Named moves, each a turn or a mirror, and the order they were made in; the first pair answered
zam (before => after):
[  0  -3  -6 -17   9  26 -33   4  -7   5  -2 -11   1  10 -23  -1   3 -13
 -42  31 -20   0 -28  14 -34   2  24   1   4   0  -4  -2 -11] => [ 11  -6   7  13  -9  17 -33  -1 -15 -23  -7  -7 -11   6   3 -24  -3  -2
 -35  15 -20  -9 -24  29 -18  14   5  -3   6  33  15 -13  -4]
[ 11  -9  10  24 -28  27 -15   6   4 -23  13  47 -29  -7   3 -37   9  17
 -14  10  -1  -8  -4  20  16  10 -20 -14  11  25  24 -17  -5] => [-10  -7 -12 -24   8  46 -10   4  16  12  16  45  -3   1 -41   3  17  -6
 -17  37   1   9 -12  -2 -19 -10  19   2   5 -35  -5   8 -11]
[ 35 -17   6 -11  -5   7  42   6  -9  -6  27  55  -2 -26 -11  38   3   7
 -18   8  -7   6 -38 -11 -19   2  -7  31   9 -14  -4  27 -10] => [ 45 -26  15  10 -21   4  37   4 -12 -27  26  57 -11 -29  10  23  -4  16
 -12  -5 -10  -1 -38   2  -7  11 -24  27   5  13  11  14  -4]
nif (before => after):
[  0  -6  -9 -20  19   9 -11   3   1   0  10   9  -1   2  -1  16   1   2
 -17  17 -14   0  -3  11 -16  -2  12  13  -8   4  -9   2  -8] => [  3  -8  -1   7   5   5 -17   2  -8 -15   3   0 -12   2  19  -7  -8  10
  -9   9 -16  -7   9  17  -5  10  -6   1 -10  25   1 -11  -8]
[  8  -7  33 -44 -17  27  16  -2  19   0  26  38  17  16 -46  19   5  20
 -29  11 -19  -2 -16  12 -10 -13  12  23 -10 -29 -19  15 -31] => [  7 -12  40   0 -41  41 -18   2 -12 -28  10   7  -7  17 -20 -25 -18  22
 -30   6 -35 -28   1  37 -30   7  -6 -12 -23  10   2  -7 -40]
[-22   9   3  -8  -3  23 -44  -1 -25   2 -20 -31   2  41  -9 -19 -26  -5
 -11  19 -17 -23  10  -6 -45   6  13 -31  -7  11   4  -2  -7] => [-15  18  15  30 -25 -26 -10  -8  -6 -16 -29 -15  -2  25  26 -27 -24  19
  25 -12  13  -8  21 -19  29   7 -35 -26   7  26   8  -1  18]
[ 35 -15 -13 -46  12  10 -41  29 -14  11   9 -22 -16  -6 -39  15   1   7
 -24  30 -12 -26  36   8  -3  21  21 -33 -12  -7  -6 -20  -3] => [ 39 -13   4  -2 -17 -19 -35  22 -15 -15  -7 -25 -27 -16  -1  -9  -5  18
   0   3  -1 -28  47   7  33  28 -10 -45  -7  19   8 -31   5]
mezu (before => after):
[ -3  -1 -28  -8  19  -3  21   8   5   5   0  17  18 -16  -4  39   8  -4
 -19   8   4  -7 -23  -4  -4  -1  29  14   2 -19  -3   7  33] => [  7   3 -20   5  12 -17  31   7  13  -2   0  27  14 -20   8  33   9   3
  -8  -3   9   1 -18  -5  22   2  12  18   5  -5   3   6  40]
[ 11  -9   9   7 -11  -9  16  -7  20 -20  20  15 -12  -1  14  -5   8   8
   9  -7  -1 -12 -29  33   9  16 -31  21  12  22  26 -11   1] => [-18  -3 -13 -18  17   9  -4  -3  18   8   6 -32   4   5 -23  11  -3 -18
   5  21  -7 -10 -16  11 -39   3  16   8 -10 -36   0   8 -15]
[ 30  -5   0 -22  18  43  12   3 -19  10  34  41 -20   6 -37  15  -8 -13
 -48  30 -13   2 -45  26 -22   1  13  11 -22  15  26 -34 -46] => [  0  34  -2   2  18 -21  45  -4   0  14 -18 -12   6  -8 -26  20 -20 -21
  35  12  38  39   6 -54  35 -25   9  -7 -31 -56 -12   5 -25]
[  2   9  -6 -19  11 -26   5  -2  31  35  27  55   7   5  -9  36  34  21
  12  -6  23  40 -15  15  28 -18   4  42  33 -11  -1  15  13] => [  0   1  -8 -38  20  -8  -5   5  25  46  32  52   9   9 -21  43  36  15
  -4   2  16  32 -21  23  -1 -19  16  40  28 -16  -4  11   1]
Then:
Between the rows of a pair lie 2 to 3 moves.
[ 11  -7 -35  -5   0  10 -25   8  -3  33  15 -26  11   3 -21  10 -21 -24
  -8  -1   5  27   2 -10 -38 -27  35 -21 -21 -41   0  -3  -6] => [  5  -5 -31  17 -11   1 -34   2 -11  23   4 -45   9  -1  -5  -9 -29 -19
   3  -9   8  27  15 -14 -35 -16  23 -35 -28 -27   3  -9  -6] => nif zam
[ -7   3  -8  -5   7  14  12   0  13  25   7  -4   8  -1 -19  24   3 -19
  10   5   6  20   0 -17  -4 -13  21   5  -5 -41 -20  22   2] => [  3 -10  -9 -13   6  33   6   3   4  24  28  11   0   8 -23  21  10 -17
 -15  11  -9   7 -18   5 -27  -8  23  14  -6 -19  -7  11  -5] => mezu mezu
[ 17  -1   0  28   7  15 -21   0 -29 -41  -4 -21  -9   3  18 -21  -7  -9
   0  -6   6 -10   4   5  -6 -15 -10 -12  -7  19  20  -6  -6] => [ 14   9  -9  -7  26  -2  20  -1   3 -16   6   6   7  -6  -3  12   7 -11
  12  -4  29  24  -2 -23  20 -40  -2  15   4 -21   1  19   7] => nif zam
[ -2 -25  17 -16  24  17  -6  -3  15   2  27  33  -6 -34 -10 -20  19  -2
  16  12 -10 -14 -19   4 -29   3  11 -13 -11   9   9 -12   7] => [-11 -15  19   8  13 -11   3  -6  19  -7   9  10  -4 -38   9 -29  10   2
  53  -3   8  -3   5 -16   7  -1  -2 -29 -15  -1   5  -7  20] => mezu zam
[  6   7  12   6  -8   5  -1  -3  -9 -12 -13  -7   7 -13  14   0   0 -15
  17  -5  22  12  -4 -18  22  12 -18 -15 -16  37  37 -19 -17] => [ 11  -8   9 -22   4  26  -8   4 -12  -3   6   4   8  -6  -2  12   6 -18
  -8  10  10   3 -23   0  -7  11  -7  -2 -13  35  36 -23 -27] => nif mezu nif
[ 35  21   3  12 -38 -21  37 -41  22 -22  -8  24 -21  -5  28 -36  23  -9
  27 -31 -26  -1 -20 -17  18  24 -57 -27   6  46 -15  14  19] => [ -6  34 -18  -5 -12  -2   8 -34   2  -4 -37 -45  -5   5  -1 -35   3 -35
  39  -3 -39   0   7 -51 -34  12 -15 -53 -31  -9 -41  32  -1] => mezu zam mezu
[ 15  -2 -17 -19 -15 -13  24  38  -4 -16  46  40   3   6   2  -1  10  23
 -48 -21  -9  -5 -13  43  28 -13   0  14  46  27  27   1  -1] => [-31  25 -35 -13  -4 -34  11  40  -8   3  -8 -49  27   2 -14  -3 -15  -1
   6 -11  11  17  40 -19  18 -29  27 -24  11 -48 -15  34 -10] => zam nif mezu
[ -9 -10   0 -19  16  18   1   7   5  21   9  10  15   6 -27  -4  -6 -11
 -20 -10   2   2 -22  13  -7 -13  16   7  19   9  19  11 -24] => [  1 -11   9  -1   2   3   8   4  10   6  10  24  12   3  -6 -11  -6   1
 -12 -26   5   3 -21  20  19  -5  -7   9  27  29  28   6 -13] => zam nif
[  9  -8  -6 -22  14  -3  26  -4  18  16  27  31  13  -7 -10  16   8   5
  -3  -2   3  13  -5  -7   3  -5   6  19  24   0  -6  13  -2] => [ 15  -5   2   6  -2 -21  29 -11  16  -2  20  33   9 -12  13   0   3  14
  10 -19   6  11   3  -7  27  -1 -14  12  27  17   3  10   5] => nif nif nif
[  7 -12   8  24 -22 -18   2   4 -12 -20 -18   5  -5  -8  26 -16  -4  24
  18 -29  12  -8   4   4  30   9 -34 -13  13  20   5 -10   9] => [ 13 -17  -4 -39   7   8  19   7   7  14  13  41   4  -3 -18  31  19  12
 -18  -4   7   3 -31   9   8  -5  -4  25  19  -5  -6   0   1] => nif mezu
[ 36 -15  -4 -17 -11  10   8   2  24 -14  33  77 -23   1 -18  11  28   2
 -35  10  -8  -1 -40  32  12   4  -3  28  30  37  22 -21  13] => [ 31   4   3  11 -19 -36  33  -3  39 -23   7  63 -13 -14   3   9  24   7
   6 -12  22  20 -19  -2  66  -6 -20  17  28  22  10  -5  35] => mezu mezu
[ 23 -13   2 -10   1  -7  -8 -10   9  -1  23  46 -17   6  -3   5  27  16
 -17  -2  -5   1 -26  25   1  -7  -9  15  13  27   6 -23  -2] => [  9   4  -2 -24  11 -22  11 -14  22  14   7  32   3   1 -14  23  29   8
   5  -1  19  24  -7 -14  14 -21   1  21   9 -22 -13  -1   7] => mezu mezu zam
[-15   5   0 -22  20  20 -20   7  -7   4  -4 -17  10  -6 -30  -1  -7 -14
   4  19   0   0  -3   9 -22   5  25 -11 -17  -7 -10  17   9] => [-16   4   6  -2   9  16 -24   7 -18  -4 -18 -32   1  -5 -18 -14 -17 -10
  19  11  -2  -6   7   6 -14  11  14 -22 -23   4  -5  10  10] => zam mezu zam
[  9  22   8  20  -3 -16 -12  -4 -11   4   5 -16   3  -6  25 -14 -18   7
   1 -10   5 -22  18  11  -5  19 -12 -22  11  21   4 -13 -25] => [ -9  31  -5  -7  15 -13  -6   1  -1  24   2 -30  17  -4  -1   8  -9  -4
   3   4  12  -8  20 -11 -20   3  10 -18   6 -21 -15   5 -30] => mezu mezu zam
[ 25 -21   6 -22   6  16  23 -21   0   4  25  36   7  -8  -5  11  15  -6
 -22  20 -10  -2 -33  30 -23  -3   4  23  12  15  17 -10  -3] => [ 30 -14  11  -5   1  -9  38 -23  16  -5  16  40   3 -18  13   3  15   4
  -2   2   8   6 -23  20  19  -1 -13  22  22  20  20 -10  14] => mezu mezu
[-17  -2 -15 -23  16   8  10   2   8  29  -6  -9  18  -4 -33  16  -2 -15
   4  21   2  16  -5 -18 -22 -16  16   5  -1 -35 -25  24  -9] => [ -6 -19 -10 -18  11  31 -12   6  -6  18   6   1   7   4 -25   9  -1 -15
 -23  28 -18   0 -18  10 -48  -4  16  -2  -2  -7  -8   6 -19] => mezu zam nif
[ -6  20  -4  -9  -9 -13  -2   8   8   9 -16   1   1 -12  -1  13  -8 -21
  18 -17  19  17  18 -39   2 -16  12  14 -34 -39 -17  32  -6] => [ -1  15   6  28 -32  -7 -26  10 -16 -21 -19 -14 -17  -9  24 -24 -22 -12
  11 -22   2  -9  18 -10 -11   4 -12  -6 -36   6   4   6  -9] => nif zam
[ 22   7  22   4   3 -28   5 -20   5 -25 -10 -32 -20  -6   9   6 -16  17
  -6 -40  21  -8  38 -23 -26  -1  34 -13  33  -3  10   2 -17] => [ 35  -2  20 -11   7 -12   5 -16   6 -25   9  -8 -23  -6   1  13  -9  18
 -31 -38  11 -17  21  -1 -40   3  39  -2  41  13  18  -3 -22] => nif zam mezu
[-55   1  -9  -8  28  -4  29 -23  28  11 -10 -39 -12  30 -38   8 -13   8
  64  13  -9  22  29 -70  26   1   5   7 -39 -45 -15  18  10] => [ -6 -23  21  28  -7   0  27 -30  21 -27  21  27 -45  29  12 -22   1  44
  31 -17 -25  -9  -3  -4  51  35 -47  20 -11  59  37 -24  15] => zam mezu nif
[ -8  -8 -20 -25   9  30 -13  -4 -33 -23 -20 -33  13   2 -15   5 -22 -31
  -1  22   8  30  -3  -7 -19  37  20   9 -16 -35 -21   7 -14] => [  8 -13  -6  12 -21  21 -15  -5 -45 -50 -17 -24  -7  -2  22 -27 -21 -14
  -3   2  -1  13  -4  18   0  57 -13  -1  -9  14   2 -15  -5] => nif mezu
[-22   8  -5 -12   6  10 -18  14  -2  23 -23 -24 -23  30  -5   4 -17 -21
 -14   8 -33 -12  -1  -7 -34 -45  47 -20  -2 -21  -3 -14  -8] => [-25  20   2  13  -9 -27   3   3  12  12 -42 -27 -20  20  13  -3 -15 -17
  18 -13 -10   8  15 -32  17 -47  24 -22   5 -27  -6  -6   8] => mezu mezu mezu
[ -6 -38   5  52 -27 -40  -9  12  -8 -46 -63 -20   6  16  55 -46 -41  33
 -16 -47  19 -46  37   7  43  37 -69   8  25  43  -8 -28  -6] => [  7 -61 -22 -70  27  28   2  27  10  17   2  51  24  30 -29  29  -2  13
 -95   4  -6 -38 -21  26 -32   9  -1  75  43  -3 -26 -15 -28] => nif zam mezu
[ -5 -26   1  39 -35 -16  26   1 -21 -28 -50 -43 -16  10  25 -16 -27   9
  49  11 -15   7   5  11  -9  -5  11 -37  -4  -2 -26  15  13] => [ -8 -26 -13 -23  -6  -6  49   7   3   8 -26 -13   4  14 -16  34  -8   2
  31  27 -10  27 -14  -3 -26 -24  46   2   6 -41 -51  35  12] => nif zam nif
[ 10  16 -29 -46 -11 -41  50  26  10  -1   5   1   0   5 -12  57  14 -59
  31  12   7  25 -18  -3  24   8  27 -19   2 -25   2  31   4] => [ -2  20 -22  -1 -27 -23   2  26 -31 -25 -21 -52 -15  15   6  10 -12 -67
  32  11 -14  -6   5  11 -11  31  20 -64 -22   6  18  12 -10] => nif zam mezu
[ -5  32  19 -18  26  -3  10  -8  -8  10  66  28 -39   5  10 -21  -1  10
 -14  40 -60 -25 -20  25 -17   7  13 -27  -3  40  -1 -11 -31] => [ -3  36  20 -31  33 -30  49 -13  24  22  66  53 -24   1  10   3  11  16
   4  28 -38   3 -18  -1  25  -8   8  -7   8  18 -19   8 -13] => nif nif zam
[-36  19 -23 -53  42  27  19  10  -6 -16 -10 -32  27 -30 -58   7   6 -26
  31  29   9  -2  19  -8 -48   4  44  29 -18 -35  18  -5 -25] => [-22  25   7  26   1 -25  28  -4  -7 -64 -29 -32   6 -44   7 -33  -5   5
  70 -15  23  -6  37  -6  30  26 -20  10  -7  20  42 -26  -5] => zam mezu nif
[ 39  11   3 -19  10 -18  -3  -2  29  26  61  16 -27  -9 -27  36  20 -16
  43  22  24  38  30  15   7 -34  -9  27  -3  -5 -37  24   0] => [ 37   6  14  36 -15  -9 -44  -6  -7 -11  41 -19 -51  -5   5 -16  -4 -14
  42  14   2   3  49  41 -13  -6 -32 -17 -18  40 -11  -3  -9] => nif nif
[ 26   2  -1 -37  27 -28  26   2   6  34 -24  -5   5  29 -27  26  39  27
   0  15  37  32  17 -36  47  -5  38  40  10 -46  -9  23   7] => [ 47 -24   9 -24  15  27 -29   7 -40   6  -1  -6 -23  45 -17 -14  27  29
 -55  24 -12 -22  -4  36 -20  30  39  20   1  30  31 -25 -16] => nif mezu mezu
[ 16  -6   0 -22   4  29   2  10  -1   8  12  20  -8   2 -11  11  -6   3
 -18   9  -8  -7 -17  13 -12   2   9  16  13  -1  15  -8  -2] => [ 13  -8  -1 -12   1  32 -10  10 -12   5   9   8 -12   4  -6  -4 -11   1
 -18   5 -14 -11 -11  17 -21   4   5   2   4   4  16 -15  -7] => mezu zam mezu
[  6 -23  -7 -17  20  15 -28   7   5  11  32  13  -2  -5 -14   4   3 -15
 -22  28  -8 -14  -5  21 -41   8   5  -9 -14  20  12  -1 -20] => [-17  -7 -13   1  22  -2 -35   8  -3   7   5 -31   6  -2 -13  -3  -8 -25
   8  29   2  -6  21  -8 -36   5   8 -30 -31  -4   0   7 -18] => nif mezu
[ 22   9  19 -17  -8 -22  29  -6  22 -14  33  55 -12  -4   5  -8  12  24
   8 -49   7   1  -7  20  35  -2  -5  34  13  22  10   3   8] => [-18  23  -8 -44  25  -1  -1   4   9  16  14 -15   7   4 -38   1  -7 -12
  15 -13   3   1  18 -15 -25 -19  50   9 -20 -47 -29  25 -13] => nif zam mezu
[-19  15   1  45 -18 -16   0 -11 -19 -17 -43 -46   4   6  23 -33 -13  -9
  50 -13  17  -8  34 -19  19  -6 -22 -24 -10 -13  -5  -2  10] => [ -8  16   4  36 -14 -32  31 -16   4 -14 -26 -10   5  -2  26 -15   2   2
  49 -23  27   9  24 -23  52 -16 -29  -3  11 -14  -7   5  21] => nif zam
[ 14  18  16   4  -6   6  16 -16  -4 -18   8 -14   4  -1  10 -54 -16  -3
  42 -15  -7   6  -3   6  -1 -24 -31  22  31  34  -7 -12  -3] => [  1  20  10  -6   1  22  -5 -10 -18 -11   5 -37   9   6  -7 -54 -22 -13
  33  -1 -17  -5   2   6 -32 -22 -11  11  14  20 -11 -11 -15] => zam nif zam
[-17  17  -6  48 -10   5 -28 -27  10   2  -7 -36  -9   5  21   1 -31  20
  36  -2   8  -5  26  -9 -15   8 -12 -19 -45  15   1 -21  11] => [ 10  -4 -12  -9  11  36  -9 -17  24  23  42  31 -10   9  -8  35  -2  22
 -15  16  -2  -5 -20  21 -39   1  16  27 -21  20   9 -27   9] => nif mezu zam
[-20  19  -3  22   0 -22  14   2  -3  -1 -31 -41   2  13   6 -30  -7 -12
  34  17  20   3  46 -22  19   5 -12 -32 -22 -21  16   5  13] => [-23  13 -13 -14  21  21  -4   9 -14  19 -14 -37   5  29 -24 -20  -8 -26
  -1  42  -3  -9  28   0 -38   1  22 -29 -30 -30  12   4  -5] => zam mezu mezu
[-23  -4 -11 -27  10   1  -3  -1   7  20  16 -22   9  -5 -24  21 -12  -9
   3   8   1   5  -2 -10  -1 -17  24   1  -6 -19 -15   9  -4] => [  3 -16   4   1 -15  -7   4  -5  10  -9  30  11  -7 -10   9  -2  -6  10
  -5 -17  -9  -5 -13  18  28  -2 -16   9   9  30  14 -11   2] => mezu nif zam
[ -7  26  -8  20  -2   2 -18 -15  -3  -4 -24 -17   9  -7  22 -24 -21  -2
   4   8  -8 -17   1  -6  -3   3   0 -22 -10 -21   5  -9  -3] => [ 11  21  -4  29  -9  -3  -8 -18   2  -8 -11   5   2  -8  30 -19 -13  13
  -5  -1 -12 -16  -5   8  16   7 -16  -9   1   4  16 -16   7] => zam mezu
[-13 -10   2 -40  24   9  -4 -10   1  13 -13  10 -17  -5   3  29  24   5
 -17  13  -7   4 -21 -16   5 -22  23   9  11 -21  22   7   4] => [-16 -12  -1 -39  25  21 -16 -10 -12  11 -16  -3 -19   0   5  25  21   6
 -22  21 -13  -2 -20 -10 -14 -18  30   3   4 -14  24   5  -3] => mezu nif
[  1  -1  10  -6  19  12 -26  -1 -19 -25 -10 -17  -1   5  -6   3   0  -7
  -7  15 -19 -19  -2   7 -21   7  25 -14 -20  -7  -7  -8  -5] => [ 13   9  20   3   8 -22  11  -6   9 -29  -8  14   7  -6  14  16  15   9
  13 -10   9   4  -5 -12  44  -2   0   7  -1  -9 -10   0  14] => nif nif zam
[ 25 -21  42  15 -40 -30 -29  13 -29 -42 -32 -19 -16 -17 -21 -40  16  37
   6 -21   9 -41  16  35  21   9 -39 -27 -18  17 -28 -13 -15] => [  5 -14  29   3 -24 -18 -41  19 -39 -22 -41 -55  -8  -9 -46 -31   6  17
  10  -3   6 -48  24  22 -10  -3  -9 -39 -35 -17 -44  -4 -28] => zam nif
[ 38  38  18  26 -17  -8  -3 -21  -7 -25  17  30  23  21  35 -15 -18  25
  17  11 -25  13   3   9  25  -5 -21  34  -1  -2   0 -17  42] => [ 34  29  14  19 -11  19 -30 -21 -28 -27  20  10  16  30  24 -26 -25  16
  -5  29 -47  -6   0  28 -17  -3  -6  21 -14   5   5 -23  29] => mezu zam
[ -3  25  -9  -1   7  -5 -14   6 -13   5  -9 -27  19 -10   5   8   7 -17
   2  13  -1 -19  28 -30 -11  18  18 -13 -17   5  -9  10  -4] => [  1  14  -6  -7   8  14 -24  12 -19   2   3 -19  17  -6   3   8   6 -17
 -21  18 -13 -25  15 -10 -28  25  19 -14  -9  20  -1   0 -10] => mezu mezu
[  5   0  -5 -25   9  -1   8  -5   3   0   9  17   5  -5 -14   5   2   3
  -1   7  11   2  13  -7   7 -10   9  28 -15 -13  -2  15  -1] => [ -8   6  -4   4  -4  -8 -10  -6 -10 -13  -9 -15   1  -5  -3 -15 -12  -1
  10   2  10  -2  32  -8   2  -3   2   5 -26  -6   1   5  -3] => nif zam mezu
[-23  10  -9   1  -7   1  28   2  -2   9 -17   2  10   0 -12   4 -14  14
  15 -17  22  18  30 -18  23 -18 -17 -20  -5 -23  -2   9  13] => [ -1 -10   3  -2 -21  17  20   4  -8  -3   9  38 -11   0  -1  -4  -7  23
 -20 -22  -2   0   3  21  14  -5 -30  -7   7  27  28 -12  11] => zam mezu nif
[  8  13  15   5  -7 -12   4 -11  15 -30  -8   9 -13  14  25 -22   3  12
 -13 -31   0  16 -14  17  21   4 -24   3  13  35  -5 -16   3] => [ -9  16   7  14  -3   0 -21  -6  -4 -27 -23 -29 -13  19  21 -35 -13   1
  -8 -23  -6   7   2  13  -3   8 -13 -18  -5  28 -12 -17 -10] => mezu nif
[-21  -4  -6  -1   8  43 -54  26 -37   7   2  -2 -30 -23  -4 -32  -4 -40
  -6  18 -50 -46  27  -5 -15  32  13 -40  -3  40   1   5  17] => [-32  12 -19 -35  31   9  -5  22   9  41   2  19  -1 -32 -28  17  14 -44
  26  16 -12  -1  29 -55  28   1  24  -4   6 -28 -34  41  36] => nif zam
[ -9  -3   2 -47  21  24  -6 -11  -2   7  16  49   4  -2 -20  39  18   9
 -33   6 -10   1 -43  32 -24 -23   8  33  16  -5   4 -14  -1] => [  2  -2   7 -18   3  15  -8 -13  -6 -12  14  56 -10  -2   2  21  21  21
 -32  -7 -12 -11 -47  45  -3  -7 -15  32  21  27  18 -26   4] => zam nif nif
[  3   6  -2  14 -22 -25  42 -13  23   7  -4 -37  11 -14 -13  27 -18  -6
  29  19  19  34  26 -25  23  -5  16  -8  -7 -60 -14   6   8] => [ 16  -4   0 -10 -16 -22  60 -16  34  14  14   0   8 -14 -19  48  -3  -2
  11  19  16  41  10 -12  27  -6  14  15   8 -57  -5   6   9] => mezu zam mezu
[ -5   0   3  13   1  14 -30  -6 -17  -6 -15 -39  -4   4   2 -25 -15   1
   1   2  -9 -13  23   3 -27   1  -3 -24  -8  15   2  -8  -8] => [  3   7   9  30 -12 -13  -6 -11  -5 -16 -17 -23  -2  -3  21 -20  -9  13
  20 -17   8   2  24  -7  19   1 -26 -19   5  23  10 -11   9] => zam mezu
[-14  -6   3  -4   4  -7  19  -8  12  -5   8  16  -8  -2   9  -5  -6   9
  -6 -11   1  13  -9   6  12   1  -4   1   6   6  13  -6  -7] => [-22  -1  -2 -15  12  -3  22  -8  12   6   1   5  -1  -5  -2   4  -7   2
  -4  -7   2  15  -5 -10   7   1   8  -1   0 -15   5   0  -5] => nif mezu
[ 30 -18   9  -6  -5 -12  33   4  22  -3  38  43  -5   1   3   2  20  30
 -25  -3   6  22 -17  25  14   3 -10  28  21  21   6  -6   1] => [ 29 -21   4 -13  -2  10  11   4   8  -7  40  35 -12   8  -5  -3  16  22
 -42   9  -9   5 -20  39 -17   6  -5  21   7  26  14 -11  -9] => nif zam
[ -9  16   3  36 -19 -23 -14   1 -16  -6 -34 -41 -13  -1  16 -14  -8  -3
  20 -21   0 -15  18 -12   8   3 -10 -30 -28  -2   8 -11  -2] => [ 12   9  14  24 -24 -35  21  -3  11  -4  -8  15 -14  -6  21   1  13  12
  13 -36  10  -1  -4  -5  47   2 -24   6  -1  12  15 -10  16] => mezu nif
